In the rows, zero is written as 128.
The rows of R fall into a few groups, which share some directions, and each row is roughly a mix of its group's hidden directions.
R (100 x 10):
[[140 141 140 135 109 138 137  62 120 139]
 [129 117 101 107  97 162 142 129 127  83]
 [112  91 146 135 157 153  98 159 119 142]
 [105 119  90 153 122  95 117 101 101 114]
 [109 122 142 101 159 177 114 128 114 153]
 [150 151 167 122 104 132 170 151 138 128]
 [115 125  76 113 154 135  94 102 125 130]
 [154 142 129 105 169 124  89 100 130 144]
 [161 157 103 130 170 121 114 115 113 102]
 [100 115 127 124  92 103 164 153 153 141]
 [142 132 104 113  92 123  72 122 118 127]
 [151 152  76 140 152 122 108 128 155 128]
 [111 113  85 112 113 124  98  95 116 102]
 [122 178 122 106 141 103 104 157 115 114]
 [112 130  63 114 133 113 117 116 130 107]
 [123  86 103 132 111 128 171 121 156 115]
 [165 140 111 156  96 119 167 107 131 130]
 [161 156 114 135 130 152 107  99 158 156]
 [112 121 154 118 122  93  93  97 159 119]
 [134 149 109 140  96  98  98  94 134 154]
 [120  90 109 135 130 105 173 133 161 126]
 [136 146 178 150 108 144 149 111 140 155]
 [147 132  82 148 135 126  97 137 169 126]
 [116 121 159 104 137 122 133 107  73 109]
 [108 133 118 154 145  91 136 168 155 150]
 [123 110  89 153  79 138 120 128 151 131]
 [122  80 116 123 146 111 152 165 150 122]
 [135 144  99 141 108 180 114 103 144 141]
 [110 108 107 131 141 113 166 169 155 113]
 [144 151 118 112  97 115  91  85 114 132]
 [104 105 139 112 165 154  92 156 122 136]
 [125 137  66 122 131 117 117  92 124 120]
 [132  74 149 138 146 136 164 113 139 141]
 [129 130 167 140 119 127 156 124  80 101]
 [149 144 112 176 120 162 132 148 155 130]
 [125 142 158 163 153 113 114 127 129 176]
 [ 96 118  97 100 140 110  94 157 111 123]
 [151 133 144  96 116 124 127 132 188 121]
 [162 154 121 152  91 106 139  98 143 121]
 [146 116 153 127 100  94 138 128  79 117]
 [ 87 120 169 115 138 169 139 123 139 132]
 [128 110 124 120 176  95 103 157 124 110]
 [ 86  85 106 103 127 144 131 145 144 117]
 [108  94 170 111 111 138 153 126 101 111]
 [113 110 139 150 119 111 153 157  98  87]
 [111 130 137 180 129 155 128 158 140 155]
 [116 114 104  86 150 103  90 110 134 132]
 [120 150 103 134 117 100  91 153 138 165]
 [142 131  70 131 125  97 104 147 138 134]
 [123 143 157 129  98 167 160 108 112 148]
 [155 125 164 149  94 115 162 141 150 125]
 [127 130 175 104 132 100 149 112  92 127]
 [121  91 115 134 163 157  89 139 124 146]
 [121 175 149 121 142 164 139 135 103 102]
 [167 130  98 148  98  86 125 135 124 139]
 [129 106  88 126  95  89 115 155 127 138]
 [118 174 132 152 139  90 116 129 134 161]
 [ 94 102 158 125  88 135 141 140 139 156]
 [116 177  92 123 106 106 111 145 133 114]
 [126 121 139 112 173 117 118 167 153 156]
 [121 163 112 148 110  99 150  89 145 143]
 [136 137 101 159 106 120 173 137  96 118]
 [140  92 124  88 141 108 159 107 131 104]
 [153 159 123 161 108 119 123 125 158 167]
 [164 149 131 147 106 122 147  79 132 144]
 [110 164 117 160 128  91 149 122 152 151]
 [151 137 104 126 148 106 102 133 176 150]
 [ 83 118 107 135 147 112  99 118  90 118]
 [151 128 107 157 166 132 101 160 147 115]
 [114 172 122 108 153  95 155 143 130 107]
 [115  74 101 116 108 132 151 138 143 110]
 [131 132 172 102 144 161 129 166 139 139]
 [170 147 159 121 117 154 157 133 149 148]
 [111 118 110 111 156 177  97 133 135 148]
 [122 150 136 146 100  87 141  85 115 119]
 [124 119  96 148 130 128 122 171 175 136]
 [163 121  79 117 126 143 132 128 168 129]
 [145 105 108 117  86 131 123  78 130 124]
 [117 167 181 110 123 119 133 104 115 134]
 [110 165 100 120 115 109 159 124  95 107]
 [138 126 109 116 125  83 104 146  84 115]
 [137  98 112 144 105 147 163 119 173 129]
 [113 160 122 117 105 105 168 147 112  98]
 [140 128 117 154  99  92 139 118 112  83]
 [125  93  87 132 120 105 114 140 162 103]
 [142 129 192 123 129 148 134 147 142 147]
 [163 115 126 113 132 160 137 161 169 137]
 [126 119 145 116 118  62 146 129 119 112]
 [167 150 108 131 125 100 103  89 146 127]
 [124 146 127 146  95 108 111 145 147 178]
 [121 118 163 129 158 167 115 150 104 154]
 [123 135 104 142 100 157 136 138 174 158]
 [163 158  88 152 129 108 111 129 149 145]
 [116 101 173 115 123 145 158 115 103 105]
 [125 122 153  84 164  99 113 115 109 137]
 [112 128 153 152 167 139 143 174 131 140]
 [164 146 113 153  98  89 120 135 126 152]
 [135 111 154 166 126 137 115 100 130 175]
 [106  81 107 113  94 108 131 154 124 127]
 [117 133 134 185 117 142 138 119 145 165]]
Each list below has four rows that fit no group; the rest each fit one group, if only roughly. Name those rows in the order they come.
  j736: [121 173 156 135 160 120 155 102 118 139]
  j509: [110 123 115 144 133 148 145 188 147 113]
  j356: [101 101 101  87 114 141 137 139 124  93]
  j480: [171 146 106 125 115 139 144  90 155 143]
  j324: [133 180 127 124 153 117 127  86 145 133]
  j680: [129 133 113 114 126 107  77 174 123 125]
  j213: [133 123  91 146  82 105 129 113 134  97]
  j699: [113 132 104 101 118  91  97 153 147 153]
  j40: [ 77 137 128 110 145 118 105 128  89 113]
  j100: [159 125 173 118 118 151 107 153 154 141]
  j369: [110 127  89 100 157 157 120 162 119 123]
  j4: [155  97 122 123 125 125 165 117 108  84]

j356 j324 j699 j100
  j3: [136 165 144 118 166 119 104 120  90 113]
  j315: [ 89 110 115 123  71 111 121 133 127 135]
  j444: [119 108 163 151 157 167 151 149 123 134]
  j351: [ 94 105 110  86 142 133 108 139 150 154]
  j776: [151 167 114 125 136  82 138 115 145 104]
  j848: [137 139 125 144 105 126  66 133 120 155]
  j281: [115 166 131 136 162  93 165 140 135 125]
  j738: [167 117 150 151  95 119 163 107 121 123]
  j86: [167 108  79 151 130 149 135 121 141 139]
  j609: [123 117  82  96 145 144 105 152 151 114]
  j542: [129 178 145 126 135 127 147  81 114 124]
  j256: [125 132  95  90 163 163 109 140 134 132]
  j770: [147 154 105 140 133 164  92 144 151 151]
  j499: [115 143 152 119 144  87 114 107  85 141]
  j287: [122 123 126 162 110 156  84 157 128 151]

j315 j776 j770 j499
  j149: [105 120 120  97 149  96  80 142 135 127]
  j63: [125 145 149 109 168 135 118 118  88  95]
  j602: [140 138 135 145 123 121 154 158 176 161]
  j285: [100 151 115 135 119 127 107 147 166 170]
  j516: [ 93 113 141 114 112 176 145 119 100 142]
  j803: [127 125 157 130 150 132  89  83 132 155]
  j628: [136 144 156 112 152 109 155  79 117 131]
  j843: [139 140 150 104 130 173 109 123  93 103]
  j36: [ 88  99 119 104 140 140 167 126 149 109]
  j96: [115 145 157 140 159 164 168 137 122 116]
  j211: [119 101 167 119 158 100 103 153 117 116]
  j815: [ 75 130  85 104 145 131 123 123 122 121]
  j861: [160 120 160 120 133 160 123 132 173 149]

j149 j36 j211 j815
  j576: [144 120 124  93 149 145  93 125 173 138]
  j724: [ 88 106 125 107 116 157 136 121  88 106]
  j899: [126  87 126 108 102 145 107 129  99  93]
  j464: [ 94 168 124  81 130 120 130 118 117 109]
  j21: [ 98  97  92  99 150 138 120 142 132 100]
  j692: [ 83 116 126 128 125 168 101 161 127 120]
  j552: [148 115 115 113 150 115 134 123  86  81]
  j496: [133 142 160  97 158 137 108 146  91 109]
  j557: [125 118 142 127 185 164 121 134 134 102]
  j192: [137 101 144  95 143  93 155 157 132 109]

j899 j692 j557 j192
  j142: [128 141 144 116 131 172 168 112 117  95]
  j554: [170 132 169 124 116 140 138 113 164 144]
  j816: [ 85 122  76 134 130 141 111 113 129 146]
  j603: [133 107 124  99 146 114  93 177 122 116]
  j706: [109 141 123  98 149 145 126 127  77  99]
  j524: [156 160  84 122 123 136 159  99 127 131]
  j677: [100 152 171 114 129 120 103 138  94 147]
  j212: [142 146 133 137 114  74 102  93 129 125]
  j112: [134 152  97 169 150 140 105 123 141 161]
  j331: [121 164 168 148 158 144 151 114 116 143]
  j700: [117 127 131 114 140 175 106 107  85 119]
  j696: [137 114  91 127  74 146 105 122 134 116]
  j346: [ 98 136 149  89 128 105 118 160 141  99]

j816 j706 j212 j112
  j429: [127 131  84 137 162 162 101 109 142 132]
  j966: [145 143  90 104 117 122 127 102 175 122]
  j266: [ 98  86 104 147 143 123  95 148 112 119]
  j995: [133 108 124 138 148 100 143 147  80  95]
  j10: [131 150 169 159 139 140 113 112 111 167]
  j771: [125 104 186 144 143 146 115 132 118 152]
  j561: [138 120 148  82 166 117 123 145 104 106]
  j241: [146 165 131  98 142 135 160 144 110  94]
  j752: [151  96 134 123 125 116 152 122  90  85]
  j713: [114 106  96 118  82 105 151 144 130 110]
  j955: [126  96  95 106 122  86 148 124 153 113]
  j226: [ 95 156 125 128 107  91 143 113  96 106]

j429 j995 j241 j713
  j740: [120  95 133 155 125 173 127 169 132 131]
  j830: [121 173  96 148  92 118 137 110 145 128]
  j839: [151 122 123  86 114 110  87 103 109 118]
  j701: [127 127 117 129 109 186 118 146 117  93]
  j483: [ 97 108  81 108 123 144 100 115 146 138]
  j390: [180 126 126 133 136 121 133 166 162 144]
  j308: [ 79 132 149 127 132  99 103 114  97 118]
  j159: [146 111 130 100 165 154 108 158 147 152]
  j621: [119 120 115 160 109 146 156 172 157 133]
  j476: [ 86 152 143 116 154 158 102 134 142 147]
  j254: [116 123 105 115 124 130 124 150 181 166]
  j933: [168 142 119 172 141 120 115 108 132 159]
  j711: [132 139 135 166 100 150 114  90 125 161]
  j934: [116 141 141 165 117 152 144 153 164 158]
  j49: [136 136  98  89 104 129 100 137 115  90]

j390 j159 j933 j934
  j272: [167 132 124 120 140 103 129 120  85  91]
  j498: [143 115 137  93 164 148 133 113 137  85]
  j2: [115 176 148 170 135 150 139 126 125 142]
  j425: [150 152 104 106  98  86 108 137 124 110]
  j974: [ 92  97 159 137 147 130  88 123 111 137]
  j654: [117 130 119 122 132 184 122 135 152 167]
  j673: [161 173 105 155 137 101 137 130 141 143]
  j33: [134 153  91 122 113 178 111 112 145 126]
  j66: [141 114 102 149  86 114 138 138 162 156]
  j964: [175 153 129 158 133  91 128 127 149 120]

j498 j425 j673 j33
  j937: [103 135  98 117 161 154 115 139  85 127]
  j775: [105 142  84 115 161 126  91 145 134 128]
  j753: [139 131 146 119 138 100 160 118  93  85]
  j465: [145 126 152 147 169 113 135 177 134 119]
  j802: [139 129 172 124 162  95 144 158 133 140]
  j749: [105 108 123 164 109  79 129 113 117 110]
  j785: [129 128 149 131 120 103 185 112 110 103]
  j766: [168 115  96 121 154 122  89 115 131 109]
  j601: [133 116 128 130 148 108 106 119  82  83]
  j54: [ 89 145 107 109 118  91 133 132 116  92]
  j405: [138 143 102 140 163 162 130 111 170 120]
  j731: [169 113 140 132 120 140 115 104 177 143]
  j412: [120 179 132 148 107 134 136  85 125 141]
  j206: [106 114 106 137 155 182 121 137 142 148]

j753 j785 j766 j206
  j622: [125 144 110 129 131 128 104 159 163 176]
  j60: [147 134  89 137 148 130  79 106 136 110]
  j423: [123 105 109 110 124 128 182 118 145  95]
  j894: [110  92 116 130 113 158 179 124 143 128]
  j396: [165 116 167 133 101 123 152 104 145 109]
  j384: [150 128 140 115 184 111  95 129 112 121]
  j681: [148 148 147 145  86 117 163 103 111 112]
  j644: [126 108 110 193 129 137 125 150 134 131]
  j510: [144 135  87 133 120 140  91  86 129 112]
  j160: [129 168  89  90 132 126 131  98 135 120]
  j515: [145 135 142 113 140  99  76 112 112 155]
  j84: [115 103 101 128 125 105 110 115 104  78]

j622 j894 j396 j644
  j869: [146 151 162 130 121  93 155 148 163 128]
  j408: [116 140 123 118 141 160 169 143 125  82]
  j762: [146 107 157 149  93 137 173 114 135 132]
  j336: [124 132 171 143 176 118 137 135 123 159]
  j958: [154 139 142 119  79 114 148 117 160 148]
  j669: [154 152 127 140 162 160 144  99 157 115]
  j417: [102 143 192 114 130 125 126 145 113 129]
  j983: [136 123 156 149 157 114 142 183 134 132]
  j819: [139 108  66 101 114 123 124 117 134 114]
  j83: [134 137 145 126 149  97 107 121  71 118]
  j312: [140 143  79 104 125 139 154 151 151 106]

j869 j958 j819 j83
